(in the rows, 128 means zero)
One turn sends every row of this set to another row. A few are shown first. Where does it send the rows asked after them?
nasat: [120 122 144 158 126 114 154 142 142 160 155 109 106 115 114  99 123 149
 110 118 110 116 126]
mive: [161 142 168  96 107 150 138 139 141 126 155 151 128 132 150 120 124 121
 104 105 148 115 126]
Fevuf: [153 134 109 123 132 122 136 128 117 164 172 138 100 141 166 140 114 113
 142 133 134 107 135]
vimal: [156 148 110 130  99 123 128 141 103 136 147 152 152 113 167 128 129  83
  92 114 141 125 126]
Digo: [104 127  75 132 138 129 118 153 137 113 109 132 138 130 150 134 116 124
 110 104 139 127 168]
Mapo: [129 127 124 129 149 114 128 160 138 136 103 112 142  92 134  79 138 114
 108 140 104 115  99]
zab: [155 138 166  96 128 106 140 121 138 146 100 142 157 106 133 135 126  94
 112 133 150 106 130]
Furez: [124 138 133 162 104 162 125 132 146 136  92 145 130 148 120 142 137 114
 117  94 148 137  93]
zava: [139 134 131  95 143 108 143 121 133 114 130 147 171 109 137 136 113 124
 108 158 118 116 148]
Saru: [132 140  78 166 136 160 139 132 133 125 133 159 126 115 158 125 126 133
 112 124 106 133 117]
mikeb: [ 93 144 122 151 127 128 143 125 133 144 143 113 124 120 113 142 108 105
 114  87 165 131  97]
zope: [127 123 128 129 134 143 110 142 124 141  84 138 124 116 115 115 118  96
 138  70 120  97 122]
Pekod: [127 113 154 155 118 100 104 153 130 136 143 112  90 134 134 126 114 147
 121 140 142 145 118]
sok: [122 144 140 107  94 119 129 100 139 129 137  97 130 166 124 140 143 130
 127 106 116 118 111]
bugi: [142 128 137 137 112 131 147 135  85 122 103 115 101 115 121 132 100 129
 125  88 135 140 109]
tenin: [101 116 103 120 110 150 138 139 110 111 118 103 119 109 149 122 131 138
 124 139 161 132 115]
Lov: [141 154 150 142 144 136  93 141 110 127 116 142 124 130 148 102 132 124
 112 111 101 160 133]
migal: [129 111  98 166 159 124 111 102 143 142 132 115 104 118 132 154 100 117
 124 125  98 122 125]
tig: [124 152 145 147 138 144 135 157 128 161 124 147 152 155 126 110 123 125
  97 103 125 134 162]
Zegob: [138 116 116 150 144 126 125 117 137 125  74 131 104 147 116 146 132 100
 104 141 128 106 101]
selar: [148 135 126  94 132 110 145 137 151 133 168 115 146 118 140 131 103 153
 146 120 143 122 110]
Gamu: [113 117 132 142 138 117 120 186 143 140  99 123 156 140 137 113 123 112
  99 156 155 118 118]
dotib: [148  99  93 158 122 111 142 125 120 149 120 131 122 141 126 142 112 146
  79 104 118 125 158]
tuf: [165 136 144 117 108 138 108 120 151 118 144 141 139 142 159 132 123 140
  91 127 104  98 147]
raras: [131  79 105 140 118 146 125 116 130 177 106 125 123 121 118 110 141 125
 111 127 128  86 119]
Dap: [118 151 113 117  81  73 131 132 139 125 119 133 148 108 126 128 138 108
 119 123 140 110 108]
gome: [157 123 135 115 115 159 150 131 142 116 112 119 156 154 122 138 121  90
 111 120  88 129 129]
ror: [166 128 140 118 122  93 114 114 166 159 129 109 148 128 145 140 115 144
 133 120 135  96 117]
Dip: [150 107 110 115 134 115 159 154 158 137 120 134 124 130 129 142 110  97
 152 158 106 104 132]
nus: [111 153  87 140 144 125 171 143 113 113 126 139 118 110 124 118 125 115
  91 129 147 108 103]

nus turns into Saru
Fevuf turns into Dip
And these:
Mapo turns into Lov
raras turns into zope
mive turns into selar

One turn sends every row of this set to another row. A few are shown first. Where does it send the rows asked after them?
Bof: [119 146 158  98 123 135  94 131 149 143 121 150 120 111 131 141 150 138
 115 115  94 141 129 121 101 109 146 163]
midol: [128 111 144 160 123 127 141 109 130  79 125 126 138 138 143 117 139 120
 149 155 139 118 133 135 150 160 110 131]
zita: [ 94 126 147 130 134 116 150 126 138 122 110 137 127 133 126 114 122 165
 103  82 130 126 145 114 140 156 167  93]
Nusol: [131 133 105 105 155 114 135 142 124 105 117 138 120 180 110 120 132 142
 135  95 130 125 138 124 173 142 124 113]
Vuf: [105 146 158 145 115 146 155 154 106 122 129 104 161 127  84 135 123 147
 110 103 122 127 129 133 146 129 118 107]
rom: [136 168 122 128 126 129  96  92 130 148 120 150 120 143 158 119 165 137
 150 148 127 128 139 116 102 128 131 146]
zudu: [125 112 110  95 138 121 140 136 141  86 130 134 125 172 138 119 136 120
 141 127 147 148 153 115 157 152 138 114]
fili: [ 80 131 133 116 118 115 142 120 156 114 121 144 119 137 141 134 125 149
 108  97 136 134 157 144 138 160 156  89]
lesed: [ 80 140 132 135 116 150 140 150 134 121 153  96 161 127 114 155 131 150
  99 117 141 139 129 144 146 146 131 109]
Nekos: [125 108 135 147 123 151 159 113 117 124 128 143 181 136  88 108 134  98
 124 110 120 111 140 122 144 125 108 121]
zego: [137 128 107 104 148 126 143 140 137 110 129 135 117 183 125 102 149 142
 125 125 136 125 135 110 159 147 137 103]
todes: [ 98 140 144 117 119 113 154 135 133 134 103 151 127 141 103 125 130 162
 107  78 116 112 140 133 151 152 148 100]
Fov: [119 145 155  95 107 132  96 129 146 153 125 147 130 118 142 144 153 144
 119  99 100 142 131 133 100 120 154 160]
tomog: [149 116 125 164 134 117 141 103 125  90 115 122 125 141 131 116 124 119
 143 137 134 103 125 145 150 143 104 102]
Kasum: [113  93 123 146 112 144 159 109 141 125 140 127 188 114 112 134 144 106
 114 126 137 115 130 127 137 153 127 138]
suv: [ 98 123 161 143 125 162 135 158 126 113 146 108 153 128  98 139 120 142
  99 101 119 139 116 147 147 126 134 107]
Subuk: [153 138 115 108 116 131 113  90 123 133 131 122 151 116 141 141 147  99
 133 128 110 139 132 132  84  98 110 145]
sut: [131 129 136 165 144 126 132 101 117  96 107 149 131 157 116 105 126 123
 154 127 132 106 141 136 161 139 100 115]
Vimo: [134  93 127 158 115 153 144 122 130 133 128 148 181 125  89 131 128  99
 129 121 142 111 133 130 142 135 135 115]
Pebi: [136 161 147 130  99 135  95 127 117 145 117 122 160  98 125 164 131 137
 145 132 136 143 141 123  94 113 140 143]
Pefi: [149 146 114 106 131 125 107  98 136 136 124 127 135 102 133 147 141 104
 126 130 108 130 132 127  87  92 104 144]
Viren: [135 173 121 121 133 127  94 101 139 151 117 149 119 130 144 125 166 139
 136 159 124 121 136 109 104 117 125 150]
Geku: [134 164 143 125 115 135  91 132 126 147 110 133 147  93 118 162 130 129
 141 138 139 143 146 110  95 105 137 146]
Taf: [131 159 118 103 154 107  98 116 122 131 118 112 126 133 159 142 139 151
 133  98 129 153 140 105 104 123 145 163]
Popun: [131 160 123 102 161 108 102 113 129 132 108 117 124 115 146 140 139 151
 123 113 125 149 136  89  99 114 139 165]

midol turns into zudu
Bof turns into Geku
Vuf turns into Nekos
And these:
Subuk turns into rom
tomog turns into zego

One turn sends every row of this set to another row. A few are shown first. Where does it send the rows asked after them?
Zevot: [ 94 141 144 143 146 136 126 129 109 142 145 139  81 137 111 103 147 103
 134 153 150 153  85 160 137 112 184 130 132 134 135 126 104 165 130  93
 141 139  92 148 161 127 144 152 117]
nobin: [120 156 114 164 142  91 140 138 140 132 106 143 109  95 141 131 121 139
 144 176 151 111 121 126 106 106 140 136 125 136 144  88 181 134 121 123
 127 178 106 134 141 146 146 176  59]
roso: [127 122 142 155 135 117 134 142 104 126 143 134 124 120 130 116 139  92
  91 152 127 147 109 143 169 108 165 138 127 130 195 168 114 163 107 102
 116 135  98 120 151 157 181 147 104]
vonom: [128 116 136 161 145  99 156 112  92 131 125 161 132 146 114 128 157 115
 100 162 148 134 104 127 166 104 167 122 126 141 191 129 116 150 106  79
 127 142 111 139 169 130 155 139 106]
Nerun: [132 139 175 163 160 108 102 137 113 124  95 105 131 125 137 141 153 148
  91 148 162 125 103 120 150 111 154 147 130 121 152 122 152 126  99 162
 112 125 125 108 165 135 173 165  87]
dazo: [138 121 146 122 137 132 142 136 167 134 144 133 130  87 151  84 155 151
 115 143 120 119 124 174 178 111 140 125  98 117 128 111 106 139 112  99
 155 132 131 123 125 126 151 132  87]
limu: [ 83 138 145 119 165 104 148 144 119 161 105 195 117  92 148 113 153 167
 110 153 144 110 115 137 121 106 151 151 125 112 159  97 141 147 130 107
 153 138 130  99 193 128 129 155  96]
Som: [114 170 126 142 124 109 132 152 144 131 113 139  94  76 150 113 117 126
 132 154 129 128 121 129 103  91 147 145 127 153 170 109 168 151 117 117
 105 178 107 128 120 153 117 183  59]
Kat: [125 167 169 104 159 128 115 136 134 147 119 136 105 100 185 117 152 134
 100 163 111 108  89 146 138 123 163 169 130  95 155 139 142 179 126 152
 117 140 119  79 137 141 129 168  91]
ronun: [136 147 150 121 153 161 132  94 159 144 146 119 121 111 163  98 135 156
 105 162 124 133 114 177 154 120 156 129 122 105 148 113 131 139 139  77
 151 122 120 119 109 116 138 120  92]
zes: [124 104 115 144 108  99 129 110 103 111 125 139 149 116 141 119 158 141
 106 138 117 169 123 109 119 120 128 148 133  92 151 136 144 146  99 105
 151 141 143 141 148 112 149 130  71]
Pid: [ 74 155 158 120 151  99 121 152 135 168 140 171 107  71 139  89 155 139
 125 152 142 133 134 158 108  99 155 173 130 116 146 122 139 159 130 106
 150 127 127 108 160 139 122 155 112]
vomo: [122 146 146 141 132 119 129 122 132 141 148 115  93 134 102 114 141  92
 137 175 139 175  98 143 141 123 174 135 125 131 167 170 105 153 115 102
 128 126 117 127 139 154 144 142 131]
Kal: [158 116 134 112 145 143 144 117 158 130 126 149 120  92 138  94 150 171
 105 155 127 124 113 171 163 125 144 123 100  99 143 109 123 148 118 103
 170 112 131 129 125 129 151 144  82]
liku: [ 67 178 158 124 144  98 126 113 132 144 118 130 102  79 112 102 148 116
  97 154 176 132 133 109 137  85 171 143 136 141 177 121 107 134 120 124
 130 133 103  97 143 111 150 161  87]
Zik: [138 168 159 134 157  82 117 107 141 157 123 146 113 100 150 140 165 151
 147 196 140 117 114 127 112 112 157 147 134 110 156 142 154 135 120 111
 124 110 151  96 134 142  99 144 126]
tufal: [141 161 157 117 150 102 105 116 127 143 116 147 104 120 180 146 171 160
 138 172 131 101  81 142 124 111 161 156 128 107 133 112 149 169 129 133
 128 136 136  95 142 141  96 163  99]
buse: [112 167 160 133 140 121  80 115 133 122 104 113 104 140 135 147 153 157
 127 144 183 169  91 139 111 120 161 166 131 109 164 105 143 142 119 140
 140 121 125 118 151 143 139 164  89]
Zifi: [140 141 140 143 155 135 149 125 163 144 146 139 123  82 152  98 139 155
 122 148 128 109 133 166 180 113 153  96 113 112 146 126 118 117 119  92
 147 129 128 118 128 127 156 114  99]
gofe: [160 116 155 117 150 148 139  93 171 134 159 116 128 116 152 115 141 164
 109 160 107 138 124 177 156 115 147 134 117 121 143 118 132 137 136 102
 146 131 125 128 130 124 143 123 102]
lidis: [139 153 142 118 133 147 137 103 154 137 145 136 115 106 169 104 148 165
 116 137 126 127 110 175 163  97 158 114 109 121 158 108 120 144 127  68
 149 134 133 124 116 122 111 122  89]
Let: [114 127 154 111 155  86 164 126 136 149 113 174 142  97 156 130 152 153
  91 167 113 111 128 116 140 104 141 160 120 123 187 131 137 142 119 126
 131 149 138  82 188 135 138 151  99]
Musa: [147 140 124 130 134 122 142  96 153 132 158 148 121  88 154 118 143 168
 124 149 138 118 134 172 165  96 155 104 114 117 155 117 125 135 134  80
 161 129 125 118 119 140 135 115  91]
nobot: [ 72 164 160 140 142  90 116 102 142 144 133 114 118 129 115 141 150 138
 135 145 187 151 127 124 127  96 165 145 138 150 159 101 118 122 134 131
 135 156 118  98 163 128 131 135  98]
ronu: [ 86 152 156 140 138 100 131 141 101 135 105 133 113 108 117 117 156 146
  86 124 180 115 110 123 159  79 169 130 121 149 157  99 123 150 113 145
 130 153 119  97 162 132 139 166  71]
pog: [125 134 125 147 141 146 132 114 127 124 125 149 120 117 134 119 144 135
 110 121 117 176 124 108 128 155 154 124 153  71 194 149 146 144 103 132
 132 145 123 133 138 115 154 126  76]
bigo: [167 116 147 111 148 159 154 115 163 133 130 132 115 108 146 113 135 181
 104 153 108 133 107 162 161 118 148 111 104 116 154 126 132 128 121 105
 148 121 143 124 140 132 136 135 100]
rure: [ 99 117 129 128 130 112 139 116  87 131 118 155  99 122 125 113 142 115
 115 173 140 136  81 127 133  89 167 128 129 150 155 128  96 150 124  58
 142 123 103 132 165 120 142 152 103]
perun: [140 130 123 124 128 120 112 125 108 105 105 135  98 135 159 141 153 114
 139 177 126 138  57 126 143 118 155 137 117 119 157 139  98 157 107  83
 133 119 111 125 152 141 166 166 100]
Davo: [128 135 153 129 137  87 117 120 108 111 109 136 109  77 128 137 158 144
  79 153 151 113 124 107 146  73 159 144 129 142 166 131 133 141 106 155
 123 118 109 108 161 130 169 184  78]
Ronis: [128 132 136 147 148 137 112 148 106 114 133 141 103 136 155 123 157 102
 120 139 131 134  74 157 165 122 171 141 126 115 155 131 113 178 112 112
 127 142  85 135 160 143 185 166  94]
bivo: [128 144 143 143 131  92 131 105 149 137 103 131 130 101 141 117 112 121
 124 193 124 137 128 116  91 112 138 165 141 143 169 112 160 130 122 120
 101 170 103 136 116 132 115 161  58]
barut: [132 158 180 125 136 110  82 127 139 113 106  99 114 109 152 128 164 130
 103 148 138 157 105 125 125 102 151 183 125 124 167 134 131 139  93 146
 108 114 128 123 148 124 155 183  94]
lis: [115 174 140 168 147 118 134 134 145 150 102 135 121 109 131 105 114 122
 120 166 155 135 121 134 108 127 153 146 139 129 183  97 179 146 120 121
 101 177 104 131 106 146 115 161  55]
Zeni: [122 167 130 154 136  93 157 144 154 138  86 128 116  84 139 105 115 118
 123 190 130 123 123 109 110 112 132 143 115 130 160 122 169 117  96 119
 111 170 129 132 137 130 145 178  71]
Bem: [126 153 132 131 127 117 139 130 140 132  90 142  91  85 132 101  95 134
 108 179 128 142 116 136  88 116 149 156 130 113 153 127 169 141 119 151
 126 163 103 145 138 145 129 183  56]
Kanes: [154 138 135 148 142 108 131 106 129 121 121 133 108 165 117 146 167 113
 149 177 146 155  78 127 151 133 165 125 116 121 174 139 111 145 101  98
 130 133 129 138 153 139 145 148 121]
Zekos: [100 183 162 112 137 115 102 103 148 127 111 121  83 106 136 148 142 148
 138 150 158 167 109 111 104  95 167 144 139 138 186 129 120 110 118 119
 122 124 128 111 162 123 125 160 107]
kab: [112 149 113 139 141 134 151 117 122 139 125 109 107 118 121 118 166 127
 128 158 130 134  93  75 138 127 151  89 135 123 159 125 144 152 117  92
 124 142 151  94 101 107 123 141  85]
Miba: [102 170 176 155 165  94 123 144 151 181 144 146 120 104 131 109 163 137
 142 158 149 134 133 153 122 114 159 155 130 117 151 133 152 142 117 116
 123 136 151 109 147 143  99 134 134]
dobo: [125 142 167 127 170 103 142 126 142 154 130 149 146 118 155 126 153 133
  86 168 124 114 124 144 155 131 154 170 128  94 177 132 152 168 126 163
 124 160 120  76 157 147 150 149  92]
Lud: [125 143 146 149 140 118 141 127 138 138  84 139 108 120 146 121 103 148
 128 169 126 131 104 125  96 117 148 143 136 139 145 102 167 123 120 140
 104 186 109 143 151 132 108 164  59]
mapa: [111 132 107 121 145 131 120  93 135 120 144 131 102 116 139 132 172 125
 149 152 122 137 102  93 119 140 151 119 155 112 142 104 129 167 139 116
 142 149 102 111 112  99 148 147  68]
bek: [129 142 119 152 124 109 152 120 121 134 173 110 104 109 104 113 184 119
 122 133 124 143 130 106 140  97 158 108 129 135 143 133 163 176 112 119
 129 156 145 129 116 115 125 151  99]
gik: [111 131 130 156 132 131 139 142  95 126 121 133 111 106 155 100 162 138
 111 120 107 139 107 110 124 103 143 118 134 104 122 129 154 137  95  99
 135 144 142 158 166  80 149 149  88]
zibe: [104 136 113 162 136 130 133 137  92 135 155 114  97  87 117 102 146 127
 105 145 134 139 123 121 122 106 157 109 141 100 113 146 176 160 124 113
 153 125 128 129 129 120 166 147  92]
ranof: [105 123 127 119 123 151 118 134 136 122 146 117 108 118 155 126 144 128
 139 110  97 169 102 110 127 136 145 126 151 115 156 140 119 158 126 135
 121 171 118 108 133 125 134 131  72]
doni: [125 154 139 156 123  96 150 145 151 139 101 128 124 113 123  98 122 123
 116 164 139 143 124 140 113 119 138 164 108 123 147 108 171 147 102 152
 124 193 124 146 140 145 127 177  61]

Zekos turns into buse
Kat turns into dobo
Kal turns into dazo
And these:
zibe turns into bek
vomo turns into Kanes
Lud turns into Bem

